128 stands for zero in the data rows.
Some points, one per row:
[130 137  69 101 113 201 120 189 132 176  69]
[179 115 152 112 170 100 100 113 130 173 157]
[ 79 137 234 102 139  96 190 115 147  51 165]
[116 107 134 140 183 142 129  86 127 178 127]
[107 149 140 112  97 154 170 148 123 122 191]
[177 127 186  98  70  58 119  98 163  88 140]
[148 106  45 113 198 190 109 116 122 179  59]
[ 92  82  81 154 162 148 105 165 115 173 123]
[ 71 137 122 124 138 149 123 140 152 117 120]
[106 110  99 173 207  77 140 154 150 114 116]
[149 109  98 146 191  96 104 140 101 139 144]
[119 152 202 128  89  98 143  80 164  80 129]
[112 120 130 136 126 108 165 116 178 102 147]
[179 116 134 173  75 145 123 137 122 133  97]
Here are 20 more points, each followed by its number:
[185  68 108  78 109 169 118 126  41 158 144] 0
[102 175 187 113  51  86 130 121 191  48 142] 1
[ 99 133 120 128 172  91 122 176  94 157  58] 2
[100 138 138 112  59  87 114 137 128  39  98] 3
[130  71  96 129  96 133  85 145 138 134 103] 4
[133 167  41 109 169 138 106 168  75 161 142] 5
[127  87  59 152 162 136  93 123 146 173 112] 6
[196  96  98 134 136 172  73 133 116 170 123] 7
[127 120 105 147 183 105 116 135 102 164  92] 8
[ 93 161 186 128 114  48 182  96 176  99 138] 9
[120  93 100 144 145 103 111 127  79 194 135] 10
[140 175  90 115 114 154  71 109 132  82 152] 11
[150 132 131 115 162 127 173 120 144 121 177] 12
[162 146 210  93  68 120 152  76 138 105 125] 13
[121 153 159 167 118 115 169 130 179 128 137] 14
[163  84 129 130 161 102 177 128 106 108 173] 15
[141  78 138 126 134 104 146  96 139 150 115] 16
[153 114 108 141 104 108 138 106 139 167 169] 17
[151 134 105 157 139 149 137 140  73 181 117] 18
[113 129  51 120 178 131  70 148 106 124 116] 19
Which of these numbered points is nearest to each point below, looking only along the 2 directions in which the first points spread most? Its number follows each.
[109 167 197 102  45 104 171 107 169  29 151] > 1
[119 114 146 168 153 131 131 125 136 106 166] > 12
[132 148 195 110 188  85 120  90 148  95 109] > 15
[189 127  65 104 157 144  93 159  66 135 138] > 18
[139 109  76 173 163 167  81 139 142 183  82] > 5
[137 119 154 113 115 125 150  87 140 130 152] > 14
[ 68 144 151 115  36 147 154 128 148  51 137] > 13
[207  64 128 157 107 153  99 167 104  98 148] > 11
[143 127 103 145 141 163 128 138 139 107 151] > 17
[136 126 167 114 114 119 118 103 119 133 137] > 14
